In the data rows, 128 means zero.
Each row has a hidden score. How much does it go up from the first row of each pair to the second? 20 means little or no change, 40 a big rise and 0 a big fall. The score is a weighted sum of the row's numbers plus the product of two more (or one squared), each taken from its middle value.
[110 130 137 121  91 125 102 255 123 104 131 176 102 164 132 160 108 105
  96 118 167]
[133 117 120 147 118 116  97  89 116 118  79 132 117 115 255 123 102 122
 108 130 194] -> 21
[170 125 142 158 218  82 127  96 167 201 149 113 142 146 126 140 143  98
 152 102 123]
[148 135 136 102 150  85 121 166 133 175 150 118 112  93 110 183 107 111
 168 103 138] -> 20
[108 175 157 130  96 212 100 113 150 128 202 132 102 255 175 143 130  97
  75 120 146]
[ 84 159 115  71 112 175 107 200 230  65 157 160  87 170 223 109 130 121
  80 141 210] -> 18
[114 107 128 135 122 158  92 128 151 154 105 131 134 141 129 121  96 159
 110 131 128]
[167 142 179 102 109  62 105  70 115 123 112 118  85 179 104  95 128 112
 133  87  69] -> 26
[133 137 129 115 129 122  89  99  77 166 146 177 127  88 255 167  97 172
  91 116 171]
[118 132 126 142 117 105 102 154 112  94  86 112 114 149 128 139 137 118
 156 122 118] -> 18
[203 172 126  73  71  94 180 145  92 162 125  96 104 125  80  88 150 136
 112 181 160]
[161 153 157 100 107  88 170 147 213 214 104 120 121  84 176 139 123 133
 106 110 155] -> 17
[157 174 148 144 163  92 151  91 117 114 121  87 124 119 182 170 153  96
  94 109 137]
[132  84 126 249 100 160 176 153  86 145 130  83 103 147 108  89 128 128
 166 114 104] -> 8
[116 142 140  91 141 162  93 157 169 104 115 196 179  99 133 117 111 152
 138 124 119]
[106 157 157 154 130 186 136  70 205 114  85  82 122  95 120 140 155  93
  83 112 103] -> 22
[133 136 142 142 110 156 126 104 126 125 139  95  99 140 141 140 181 117
 110 107 129]
[164  99 122 176  89 162 224 123 117 142 134 102 103 149  98  78 138 118
 176 156 103] -> 11
[105 105 129  77 179 181 103 163  90  82 154 175 218  98 106 118  95 137
 142 123 140]
[126  93 104 147 136 119 133 156 104 133  92  97 108 116 113 176 115 122
 245 117 125] -> 16
[128 148 142 130 158 144 104 144 215 152 150 120 118  90 212 184 103 126
 147 129 139]
[126 129 126 123 102 117 109 128 115 145 138 133 119 145  92 139  95 160
 125 132 142] -> 27
[163 255 128  63  68 108 129 105  68 101  86 112 157 122  82  75 146 120
 143 199 144]
[161 152 128 123 126 136 122 156 116 199 154 111 137 101 244 192 119 126
 148 101 120] -> 11
[158 124 125 105  81 146 202 164 125 171  92 107 120 115 107 102 133 127
 129 139 117]
[129 124 117 155 123 127 109 100 191 105 157 147 105 121 142 169 123 133
 104 149  80] -> 26
[ 85 145 130  98 106 161 101 126 169 120  77 115  92 181 219 167 125 144
 116 128 255]
[139 114 137 120 145 125 129 107 116 154  98 103 104 116 133 159 156 113
 131 148 128] -> 12
[109 135 132 107 138 132  99 166 100 108 141 156 156  96 103 110  90 128
 122 103  94]
[150 145 122 152 113 103 144 101 101 224  91  94 113 121 116 228 149 114
 129 126 121] -> 19
[107 115 146 101  88 143 102 120 122  88 124 110 104 159 143 127 142 119
 104 135 138]
[103 100 111 106 155 142 120 120 123  72  89 155 194  99 143 124  86 117
 134 127 118] -> 20
[126 130 116  73 131 117  93 148 131 156 161 137 116 140 126 112  82 142
 142 155 185]
[128  89  78 127 197 112 115 104  92 171  84 151 255  78  85  95 132 115
 255 156  90] -> 11
[191 131 119 102  76 124 147 187  89 113 103  98 113 119 127  73 113 154
 178 140 229]
[109 111 113  83 111 114 121 102 145  83 131 171 143 115  87 150 103 111
 143 133 111] -> 17
[109 138 123 139 161 171 104 120 110 112 117 163 154 110 105  97 105 150
 145 106  79]
[134 137 132 120 158 119 102 129 129 160  87 128 124  82 187 137 115 122
 102 135 127] -> 19
[154 122 137 102  82 135 255 120 115 181 113  98 110 130 166 107 172 124
 140 146 150]
[102 133 134 111 110 157 114 109 191 120 136  95  91  91 104 135 146 110
 102 151 108] -> 25
[153 149 136 110 103 130 132 143 120 141 102 107 119  98 104 117 122 130
 113 130 111]
[140 107 112 146  95 114 160 139 110 112 234 100  97 119 254 135 109 119
 110 162 130] -> 12
[112 104  79  91 190 155 125 107 126 150  82 141 255  82  89  89  88 105
 159 128 129]
[184 255 101  89  68 120 145 115 116 161 122 112 118 110  98  85 177 157
 108 183 131] -> 25
[141 107 118 155  95 162 171 173  88 141 112 110 105 145  99  97 148 118
 178 151 162]
[134 101 113 179 117 110  89 106  88 157 127 117 129 118 192 149  88 175
 103 114 196] -> 27
[143 120 145  93 176 113 114 237 128 255 145 127 117 106 165 199 143 109
 171 113 130]
[149 186 158  97 144 103 160 112 114 182  69 108 136 147 107 158 161  94
 103 125 101] -> 34
[134 172 144  75 135 152 150 110  93 203 137  84 123 150 144 158 179 100
 141 132 158]
[150 133 149 102  77 156 212 119  94 130 151  92 107 138  96  75 149 170
  99 120 153] -> 23
[ 79 183 126 116 104 152 120  90 137  64 121 115 101 137 132  85 171 133
  67 123 150]
[125 122 105 255 128 107  91 100 101 157 140 192 119 167 100 118  79 170
  91 130 117] -> 21
[115 125 128 255 155 115  98 110 115  99 147 136 158  88 161 102 100 137
 167 135 110]
[121 130 110 172 121  87  89 103 114 162 126 131 136 154 183 121  74 196
 154 159 149] -> 20
[118 115  88  92 191 142 144 108 116 109 157 126 128 112  94 137 145 135
 246 133 117]
[137 135 141 187 122 124 128  93 190 149  96 163 107 133 160 197 121 111
 105 144  87] -> 18
[102 133 119 198 160  99 123 193  77  77 101 210 154  94 154 108  93 115
 157 110  82]
[111 112 144 170 138 166  97  87 121  84 123 142 209 100 229 120 100 120
 120 120 105] -> 21
[173 142 129  75 255 120 134  70 170 226 188 112 171 112  89 255 193  96
 100 108  92]
[146 128 141 147 103  78 102 152 192 135  99 114  88 168 101  82 124 118
 141 119  74] -> 15
[109 127  95 116 171 124 126 182 115 103 153 128 159 104  92 117 117 100
 123 128 108]
[108 116 125 128 129 108 102  97 146  94 134 114 129 108  96 125 125 182
 111 129 127] -> 24
[122 107 152 131 149 166  87 129 106 115 112 255 176  86 133 139 101 153
 213 111 103]
[132 119 129 106 114 119  84  87 117 146 152 136 135 107 156 133  83 167
 114 119 142] -> 29
[126 127 121 122 144 101 102  97 128 178 162 140 112  88  94 255 123 153
 167 105 121]
[159 133 153  73  79  62  99  72 107 140 132 115  81 238  99  72 125 109
 100  97  77] -> 22
[119 102 115  95 133 143 119 126 101 137 131 139 109 118 255 160 129 132
 141 128 119]
[154 198 157 131 182  91 183  93 139 184 106  91 138 121 105 175 216  96
 157 128 108] -> 34
[106 117 122 118 137 137 103 117 128  81 108 209 193 134 109 127  85 126
 126 127 134]
[142 137 138 170 120 109  90 129 100 127 145 147 121 163 149 138  98 203
 120 135 179] -> 25
[109 107 100  86 131 102 112 176 131  81 126 192 189 113 117  92  94 115
 126 131  95]
[106 114 134  89 115 130 101 177 150  92 167 105 113 122 111 135 117 155
 161 137 133] -> 16
[131 127 115 120  87  91 112  93 116 132 148 112  96 152 144 163 103 115
  76 105 139]
[133 145 147 136 192 118  95 125 178 148 109 131 110  85 122 162 111 131
 100 111 150] -> 25
[152 123 127  90 177 106 112 185 125 255 127 118 168 126 110 170 131 125
 159 131 167]
[127  95  94 179 126 142 134 122 137 112 104 121  92 122 145 141 182 108
  95 107  86] -> 25
[ 98 129 150 177 135 145 107  94 116  79  82 118 109 102 170 112 131 161
  95 129 118]
[111  94  92  99 255  81 164  97 113 164 153 150 133  99 162 129 153 123
 120 134 141] -> 12
[123  98 125  87 122 107  97 149 110 127  89  96 124 177 224 113 111 146
 105 152 111]
[125 122 121 109 147  97  86 106 121 159 162 224 125 110  93 151  89 151
 119 115 165] -> 32
[132 101 119 210 128  95  92 135 103 133 229  98 140 142 108 141  80 166
  95 125 152]
[144 115 112 244  92 100 103  64 158  98 140  92  93 170  99 107 125 126
  99 124  98] -> 20
[135 108 136 104 108 121 167 122  76 176 123 115 108 124 104  90 130 130
  95 128 170]
[146 122 148 108 255 101 128 164 216 255 110 104 157 117 126 200 140 101
 117  90  95] -> 18
[129 103 111 181  98 117  88 133  81 176  70 178 139 164  87  94  96 190
 111 147 114]
[174 139 143  77 101  64 101  93 115 112 125  99  93 255 144  99 150 104
 131 111 104] -> 18
[152 150 169 111 255 102 154 105 180 112 143 106 152 125 114 177 165  88
  82 125 116]
[120  84 115 116 124 130 109 157 116 125 156 191 122 123 158 111 117 120
 102 123  77] -> 10
[172 144 163 107  85  64  95  76 145 127 159 117  83 247 156  84 127 117
 117 133  68]
[110 114 113 114 125 157 125 150 173  88 115 121  98 155 102 207 156 117
 136 108 213] -> 20
[179 206 117 106  70 126 218 121  97 113 123  93 107 169 153  84 182 129
 134 136 144]
[116 161 142 147 134 165 103 111 176 136 133 197 174  82  94 122 133 152
 117 164  98] -> 17
[127 118 137 140 152 112  91 125  87 142 121  93 128 110 138 114  90 178
  93 122 129]
[129 126 134  82 173  91 112  94 111 171 101 104 127 108 114 209 121 106
 202 113 120] -> 13
[112 112 126 116 146 124 109 163 105  79 107 212 224 124 144 157  97 130
 123 106 101]
[103 102 118 120 131 174 111 105  95  68 157 255 175 107  94  99  93 108
  96 128 126] -> 19
[139 204 178 174 154  90 142 113 139 121 151 108 111 165 105 168 209 112
 120 112 101]
[136 124 116 142 173 127  89 134  98  92 146 199 131  99 194 144 104 128
 190 120 112] -> 12
[140 111 120 210 124 131  87 151 119 146  85 104 121 159 115 103  93 177
 101 123 152]
[154 150 160  89  76 127 255 125  98 112  89  90  96 152 130  82 119 149
 142 150 251] -> 26
[134 127 153 140 108  95  97  77 112  88 255  93 125 171 112 124 118  95
  78 106 109]
[130  89 121 202  94 142 143 110 122 113 122 126 103 146 127 108  95 116
 108 114 161] -> 10
[111 134 140 156 123  97 107 161 212  82 133 204 153 109 155  90 104 132
 112 115 113]
[ 95 141 128 126 119 167 115 100 138  76 187  89  98 115 129 136 181 137
 133 144 131] -> 16
[117  78  78  85 194  99 127 145 154 188 131 102 238  97 112 113 107 107
 213 123 119]
[106 125 144  91 118 176  98 159 154  75 140 124 125 119 131 104 112 128
 123 119 160] -> 30
[128 121 110 105  93 135 208 116 101 108  77  97 117 106 110  80 176 107
 172 140 143]
[132 120  85 148 136 117 176 165  96  98 116 110 108 108 142 210 141 109
 199 125 111] -> 17
[201 169 117  90  74 124 201 159 103 115  92 111  95 154 121  77 126 150
 128 151 171]
[154 107 150 174  80  62  97  83 116 123 155 128  76 255 109  71 122  91
 161  90  63] -> 15
[ 90 184 160 136 100 109 141  86 111  81 168 104  94  69 123 104 152 124
  83 131 119]
[ 79 145 157 195 156 153 109 137 172  79 151 125  97 151 107 170 250 157
  97 113 255] -> 28
[111 123 130  81 124 204 110  99 108  75  99 193 157  94 145 102  93 122
  91 119 109]
[ 98 155 142 131 125 147 108 121 108  91 211 124 114 140  92 110 142 133
 105 141 183] -> 19
[129 162 180 100  92 155 111  97 112  91 164 175 109 202 164  97 127  95
  70  99 158]
[120  90 101  98 144  95 119 119 109 120 126 200 126 117 125 114 108 117
 117 120  80] -> 24
[135 128 122 123 104 122  93 140  97 135 183 119 130 153 122  96  95 160
 148 138 136]
[134 149 108 151 115 119  91 102  81 169 119 109 117 130 123 154  84 129
  91 124 123] -> 28
[117 147 113  72 149 136 102 153 107  78 131 184 171 107 151 111 111 163
 116 120  80]
[170 213 112 128  97 215  99 128 105 103 133 178 177  98 107 152 143 148
 100 135  88] -> 26
[118 122 159 111 124 106 127 121 101 134 117 140 112 142 109 136 120 151
 105 132 150]
[124 107 106 125  95 173 115 134  73 134 113  95 125 202  98  80 116 154
 122 140 105] -> 14
[117  88 102  94 131 149 148 172 178  91 122 103  96 116 101  94 115  99
 147 143 157]
[148 117 125 114 111 110 119 120  85 143 136  92 117 133 147 146 106 137
 130 137 177] -> 24
[123 120 107 145 116 112 111  83 116 123 138 136 110 111  97 172 118 121
  68 128  95]
[165 131 144 130 240 103 116 116 184 210 104  85 129  82 126 200 124  90
 120 124 134] -> 16
[129 124 127 100 158 122  89  96 104  82 216 153 131  94 180 114  89 145
 110 131  97]
[ 91  91 107 105 131 162 100 145 140  94 130 161 255  72  93  77  81 113
 146 106 140] -> 8
[146 123 121 105 181  71  98  88 146 135  89 125  94 100 150  93  88 104
  90 104  79]
[153 137 150 143 149  70  96  76 194 135 101 110 114 181 158 117 144  99
 109 122  88] -> 11
[101 112 115 111 130 158 110 255  94  97 157 255 141 113 122  99 112 130
 105 124  93]
[128 170 145 116 136  97 107 126 111 126 148 103 118 131 171 153 130 125
 143 128  82] -> 39
[111 119  86 116 191 108 140 145 116 159 113 113 187 116  90 123 121 110
 255 120 104]
[102 115 118 135 137 122 123 255 149  75  96 159 178 119 133 108  88 119
 124 112 103] -> 22
[183 206 129  98  69 134 155 126  89 120 106 100 104 128 103  78 183 144
 127 199 132]
[110  94 118 245 137 135 112 164 137  80  95 116 192 114 134 101  81 137
 235 112 139] -> 4
[135 116 138 110 206 106 107  93 155 133 149 106 146 131  99 191 141 107
  87 121  97]
[106 131 167 180 112 138 114 139 152  88 232 116 130 154 146 147 121 102
  80 135  99] -> 16
[152 137 166 139 192  79 181  86 134 150 121  99 153 125 152 211 156 112
  86 111 118]
[135 133 128 246 131 108  91 155  96 115 135 132 111 163 176 127  99 159
  98 155 122] -> 20
[118 131 124 170 183 109 103  96 113 146 224 122 144  95 123 125 136 171
  99 165  89]
[ 81 152 167  73 127 134 106 112 164  66 195 155 101 102 136 158 171 162
  99 140 158] -> 22
[ 87 120 142  89 125 176 102 125 125  66 167 130  90 188 110 146 153 137
  96 130 255]
[132 104 116 180 119 117  86 128 112 122  85 118 129 143 174 134  95 161
 164 125  94] -> 10
[109 127 132 126 123 147 115 133 158  77 126 157 122 118 148 107 125 115
 139 116 164]
[121 110 129 110 149 166  84  92 121 129 156 255 155  86 104 166  82 170
 197  99 144] -> 24
[113 145 151 191 119 126 117  90 132 157 154  86 106 104  83 147 153 116
  95 120 106]
[133 160 146 131 112  94 146  90 118 131 107  84 107 144 129 186 158  94
 107 117 121] -> 18
[147 121 140 125  77 156 255 118 129 175 106 114  92 123  93  79 123 136
 114 151 144]
[158 126 148  95  74  67  98  75 154  86  95 132  79 251 121  72 137 123
 124 116  86] -> 22
[118 115 111 119 174 200  88 165 106 116 255 145 136  72 128 137  88 145
 131 118 148]
[153 103  81  86 149 113 141 104 121 155 102 133 145  91 142 140  99 106
 239 124 150] -> 17
[103 161 118 118 138 183 111  96  97  70 123 194 173 132 118 127  83 114
 132 113 104]
[107 153 165  95  92 162 147 115 116  98 240  78 111 109 122 129 123 110
  82 116  98] -> 18
[115 165 169 155 126 121 116  75 129 120 197  92 129 155  90 140 134 102
  74 115 110]
[125 116 122  88 108 171 119 101 115 154 139  92  99 116 137 162 153  95
 115 139  81] -> 13
[140 145 141 120 124 133 167 152 122 136 134 126 118 104  90 195 165 140
 183 107 107]
[151 115 135 134  80 160 255 102  92 117 118 100  98 124  81  74 203 138
 133 139 125] -> 17
[130 123 132 135 114 134  88 158 102 120  79 184 121 134 115 125  95 181
 131 158 113]
[125 105 115 157 112 118 121 163 176  79 108  93 111  99 137  94 110 139
  91 125 111] -> 22
[ 80 138 148 119  94 118 105  74 152  77 120 118  95 255 138  94 138 152
 115 127 209]
[129 114 121 168 132 138  87 100 114  95  86 134 126 109 142 135 106 147
 131 141 134] -> 17
[118 134 126  93 126 129 118 181 142  94  91 116 103 123 111 127  99 122
 156 133  90]
[117 129 121 146 144 134  93 129 129 144 126 203 157 116 106 139 105 149
 113 120 150] -> 24
[110  99 108 136 101 198 126  72 148 130 123 115  94 107 132 147 197  99
 153 145  69]
[147 115 138 115  82 133 166 123 137 128 140 133 108 133  86  82 147 150
 117 118 137] -> 29
[164 112 129 131  93  62  97  83 178 128  70  94  84 226 110  81 119 133
  78  97  79]
[137 105 116 136 102 107 119 134 101 143  89 117 118 122 125 143 113 145
 133 162  77] -> 11
[ 90 128 125 149 121 216 124 153 176 156 173  90  95  92 115 150 169 123
 109 131 107]
[135  94 123 155  89 179 232 147  89 122  93  83 109  94  98  95 144 112
 157 155 144] -> 20
[ 99 148 127  80 102 136 101  99 178 107 181 132  97 147 129 160 185 131
 151 130 196]
[128 104 136 135 144 177  86 118  82 159  99 171 133 111 181 131  96 176
 115 136 221] -> 19
[135 150 142  86 114 137 102 103 117 101 103 112 107  87 174 111 123 105
 129 119 100]
[143  88 155 131  76  62 101  72 168 150 130 109  77 255 118  71 105 107
 131 109  78] -> 14
[108 125 128 178 144 144 100 136 128 111 154 148 137  97 148 114  89 157
 105 118  99]
[125 102  78  85 179 141 132 122 109 165  66 129 228  90  98 128 117  92
 255 146  72] -> 5
[137 103 120 220 144 154  85 163 105 131 125 164 121 168 125 139  93 177
 112 132 120]
[130 146 133 131 211 173  88 188 104 104 140 250 143  70  95 145 105 143
  97 118 114] -> 15
[144 137 121 118  80 125 117  91  88  86 156 114 127 151 109  84 112 162
 115 160 166]
[144 131 125 126 119 110 197 150 131 109 130  85 118 138 103 152 138 109
 125 139 151] -> 16
[133 151 132 114 127 117 101 141 113 107 114 110 104 112 143 165 122 114
  86 129 120]
[141  98 118 110  99 102 193 135 100 145  97 109  99 132  99  99 163  98
 112 132 152] -> 15
[146 131 126  85 132 125  91 109  99 123 220 134 158 104 115 174  97 180
  83 123 122]
[183 147 111 118  73  95 145 143 100 106 110 132 108 141  86  90 139 142
 121 168 134] -> 14
[144 185 144 133 101 147 183 103 127  90 140  94 137  78 238 136 159 104
 127 134 137]
[101 157 135 108 114 188 127 101  93  88 220 103  97  83 145 108 155 119
  96 170  82] -> 15
[124 100 107 156 117 156 115 118 187 120 113 143 101  96 121 132 147 121
 194 152  83]
[104 118 108  98 152 126 136 120 141  99  80 147 181 135 127  97 125 132
 137 111  95] -> 27
[128 171 160  89 122 132 121 111 103  99 152 114 113 117  97 152 124 152
  91 136  92]
[139  97 118 162 133  97 150 146  90 161 147  92 105 159 140 183 132 113
 131 145 103] -> 9
[ 91 116 141 115 107 105 110 162 152  95 189 117 104 162 195 146 151 109
 108 126 248]
[152 161 195  75 230  86 109 129 168 144 144  94 194 131 106 166 230  84
  78 127  81] -> 25
[164  98 125 107 247 106 117 152 177 224 129 127 183 101 103 252 163  98
  93 118 103]
[153 138 150  92 148  91 126 131 165 157  77  86 123 105 116 157 165 113
 108 102 142] -> 20
[ 99 102 112 246 179 107 122 198 162  90 106 121 171 166 131 111  76 130
 143 115  94]
[106 102 111 133 162 165 134 244 129  79  65 132 255 127  95  92 102 121
 195 126 114] -> 12
[136 141 138 120 109 118 113 131 114 183  91 115 107 226 112  93 131 140
 114 131 126]
[133 126 120 139 126 126  90 122  96 132 121 117 141 162 113 145  84 173
 105 116 148] -> 25
[146 103 123 109  92  65 108  91 235 155 141  99  84 198 110  87  89 118
 107 131  89]
[121  99 116 139 130 112 109 147 207  93  98  99 103 139 181 123 110 106
 150 130 132] -> 13
[130 121 128 121 137 121 151  97 114 109  82  89 110 129  99 136 136 132
 130 110  96]
[131 123 128 143 123  90  90 121  82 117  94 136 134 116 158 130  99 162
 121 135 160] -> 20
[112 105 142 158 138 126  97 156 112 120  92 203 128  96 114 120  88 124
 129 110 125]
[118 112 113 146 133 177 107 157 155 207 125 113 105 121 123 145 135 128
 130 149  94] -> 12
[116 133 108 102 180 123 123 150 131 102 137 118 153 103 126 155 152 125
  96 164  98]
[140 105 140 120  84 137 255 255 107 166 108 105 105 166 113  94 142 151
 203 149 217] -> 21
[106 141 152 116 152 112 102 205 131  77 145 130 122 114 102 143 170 149
 105 142 116]
[ 86  94  79  72 214 111 119 164 111 114 153 104 255  85  84  77  97 122
 203 116  78] -> 14
[121  83  78  99 160 128 145 110 123 164 121 139 237  94 143 129  97 113
 232 131 109]
[104 175 157 218 106 119 113 122 129  66 239 115 110 158 126 125 146 111
  70 122 126] -> 38
[130 102 109 119 119 169 125 125 122 157 130 127  97 136 118 150 127 112
  95 148  95]
[115 106  78 103 133 118 121 113 107 115  85 104 255  96  90  98  92 103
 153 137 142] -> 9
[138 104 125 124  90 178 245 137  91 186 108 100 100 134 108  96 128 147
 101 145 119]
[125 117 127 101 122 142 100 113 124 105 161 167 116 104 123 147 106 157
 137 129 133] -> 24
[131 107  94 140 119 138 142 153 123 137  95 112 103 136 108  93 117 107
 101 144 101]
[126 109 100 171 123 161 113  84 104 178 144 140 100 129 106 198 167 118
 107 153  80] -> 18
[ 96 112 141 130 139 161 105 161 129  58 114 230 225 106 131 105  82 100
 110 100 119]
[101 117 127 145 122 160 129 173 176  82 110 118  96 102 132 159 187 115
  93 132 121] -> 19
[ 80 158 120  98 127 170 115  94 157  80 186 105  94 127 111 133 139 137
  92 188 159]
[126  93 110 179 112 139 178 114 128 172  70 118  96 117 136  91 136 111
 119 124  94] -> 18
[132  99 110 115 123 170 121  91 158 108  84 113  93 142 116 126 188 126
 101 158  98]
[101 110 121 143 135 133 111 117 170  78  79 126 166  95  88  97  97 117
 128 126 122] -> 16
[184 182 110 103  71 137 183 130  85 144 109 105 100 159 173  74 199 139
 118 178 144]
[112 104 125 163 119 137 136 128 163 117 180  95  98 114 127 195 167 106
 144 117  79] -> 28
[120 107 128  99 137 140 103 147 105 100 118 160 112 113  94 141 104 105
 158 108 143]
[108 118 130 166 128 149  92 117 126 124  96 181 145  81 119 134  96 153
 136 127 146] -> 21
[131 107 115  89 100 169 130 110 171 174 103  98  97  98 206 156 164 121
 120 137 108]
[120 114 128 156 131 123 103 108 142 122 106 103 121 112 147 173 101 135
 154 138 106] -> 21
[101 117 104 196 123 192 136  68 255  78 133  96 101  83  94 138 255  96
 101 122  92]
[133 122 139 186 112 107  91 153 112 180 108 127 109 143  82 132 115 142
  99 130 139] -> 24
[129 144 135 157 115 167 128  68 173 138 130  92 104  75 102 110 155 104
  83 124  90]
[127 132 127 206 116  97 105  99 100 123 212 122 116 123  93 130 121 152
 158 147 113] -> 15
[120  92 109 183 119 133 171  96 139  93 143 102 103 106 121 103 166  97
 127 135 118]
[ 92 109  95 103 118 108 133 159 129 104 147 127 228 110 105  93 108 107
 114 119 109] -> 19
[140  96 127 210  94 184 207 140 110 158  93  90 100 161 130  87 140 108
 101 129 151]
[ 99 206 145  91  99 166 112 118 164  85 128 113  96 111 168 105 144 121
  69 121 144] -> 28
[119 137 136 108 122 129  89 213 108 183  89 120 114  89 160 141 104 123
 109 122 166]
[115 115 117 115 143 155 109 177 130  74 119 214 191 131 113  95  76 111
 106  94 138] -> 22
[144 106 108 122  94  91 105  93  87 159 158 112  90 255  93 103 122 121
 120 115  85]
[123 130 144 114 138 140  89 106  89  92 142 255 164  89 112 117  86 153
 114 134 129] -> 20
[101 116 140 191 102 180  96 174 115 101 113 135 103 164 116 179 131  98
 118 116 255]
[137 168 152 189 106  62 113  86 113 134 110  96 100 255 149 113 132 115
  85 122  75] -> 24
[140  93 113 132 108 147 104 121 165 122  91 142 104 153 142 109 140 131
 118 135 124]
[111 147 146  93  95  90 101 106 166 124 178 108 103 127 122 141 115 125
  93 130 211] -> 22
[142 127 147 123 173 116 110 111 143 167 178 112 131  90 117 183 146  97
 114  99 153]
[148  95 105 176 106 127 167 255 113 169 155 107 110 115  88 112 117 127
 155 171 141] -> 10
[153  89 111  97  89 173 175 120 131 182 100 117 103 164 107  92 122 135
 127 145 150]
[148  96 141 131 140 131  87 124 127  96 149 210 132  78  98 174  98 156
 130 127 103] -> 29
[112 154 140 127 125 124 105 132 150 162 201 192 135 112 111 114 121 168
  83 135  96]
[ 99 100 109 114 142 203 121 171 117  70 124 125 222 130  97  96  83 114
 121 115  94] -> 23
[139 144 139 116  91 108 175 143 106 153  92 125 126 134  96  90 132 144
 154 114  96]
[112 107  88 107 157 115 137  93  91 127 204 143 110  97  93 205 131 135
 255 133 118] -> 19
[151 170 134 133 173  90 153 126 149 145  96  96 117 127 132 157 158 114
 177 111 100]
[146 153 121 105  78 180 237 111  77 109 115 100 107 104 101  79 171 133
 100 139 123] -> 18
[118 130 125 110 117 128  90  92 115  86 107 255 151 107 104 127 122 139
 116 125 153]
[151 139 142 165 255  87 140  77 163 154 220 161 153 109 101 139 183  82
  86 106  86] -> 19
[129 113 124 144 173 151  86 127 119 151 169 146 141 111 103 131  88 154
  96 116 177]
[110 128 110 105 135 117 128 182 143  86 117 156 176  99  89  87  88 119
 148 131 121] -> 13
[162 199 183  76 162 118 120  72 124 117  86 107 136 157 164 121 197 104
  73  99 116]
[135 132 162  81 174  93 123 148 150 153 116 110 110 121 136 130 136 141
 114 157 146] -> 15
[132  78 117  92 107 159 134 110 145 138 124 113 111 152 112  93 128 132
 141 138 126]
[117 135 144  95 149 140  95 147 116 107 180 208 172  97  95 141  97 145
 168 147 138] -> 21
[129 100 115 124 125 255 218 213 107 101  80  95 110 127 124  99 117 121
  83 139 128]
[144 122 169 108 222  92 156  75 133 182  89 147 138 123 138 214 175  95
 115 119  73] -> 26
[148  95 139 171 104 137 144 141 123 186 111  79 117 100 120 131 132 151
 149 112  94]
[118 115 108 142  97  82 105  92 172 175 105 115  92 171 112 172 136 125
 101 101 132] -> 24
[117 142 116  79 113 125  96 156 191 125 141 110 147 149  97 120 102 143
 176 166 149]
[141 132 188  79  91  86 103  82 144 116 128 100  83 241 124  85 130 104
  94 109  70] -> 27
[106 150  88  68 211 120 188 127  89 153  79 151 143  95 160 138 169 132
 246 127 142]
[111 155 152 128 104 147 122 103  97 107 139 100 119 127 131 135 167 131
 140 137  85] -> 5
[129 171 120  84  84 141 157 132 105 104 123 113 125  71 131 100 143 104
 177 120 149]
[105 139 152  94  98 107  99 144 114 115 128 105 101 159 104 131 157  99
 132 128 185] -> 21
[ 90 151 162 138 103 154 123 144  82  95 157 100 100 123 133 110 161 113
  85 118  83]
[173 255 113 101  69 106 127 215  76  96  97 129 116 123  84  79 163 139
  82 168 151] -> 27
[127  99  99  90 117  97 139 100  78 112 113  89 128 109 183 155 111 130
 134 133 156]
[123  88 112  98 114 157 116 133 103 117 100  87  96  86 158 182 123  99
 206 132  92] -> 12
[144 113 109 255  96 129  98  92  92 201 102 114 138 156 119  75 116 228
 101 170 185]
[108 143 127 110 148 109  92 118 111 173  84 160 152 100  84 166  81 130
 142 124 108] -> 22
[115 144 123  96 131 137 103 130  88  74 160 170 150 101 155 118 104 131
 177 113  89]
[ 95 116 123 115 104 206 100 124 120  95 213 140 107 152 115 143 151 136
 102 109 100] -> 19
[148 149 132 107  96  95 143 138 113 134 109 104 123 103 132 145 169 173
 133 153 128]
[119 138 141 122 116 108 127 107 113 101 118  96 101 102 119 195 150 110
  80 141  85] -> 20
[155 113 131 153  86 103 121 132 100 192 166  85 117  90 137 173 141 139
 112 102 105]
[138 153 126 123 184 117  96  80 123  87  94 137 107  88 255 125  95 118
  84 114 152] -> 28
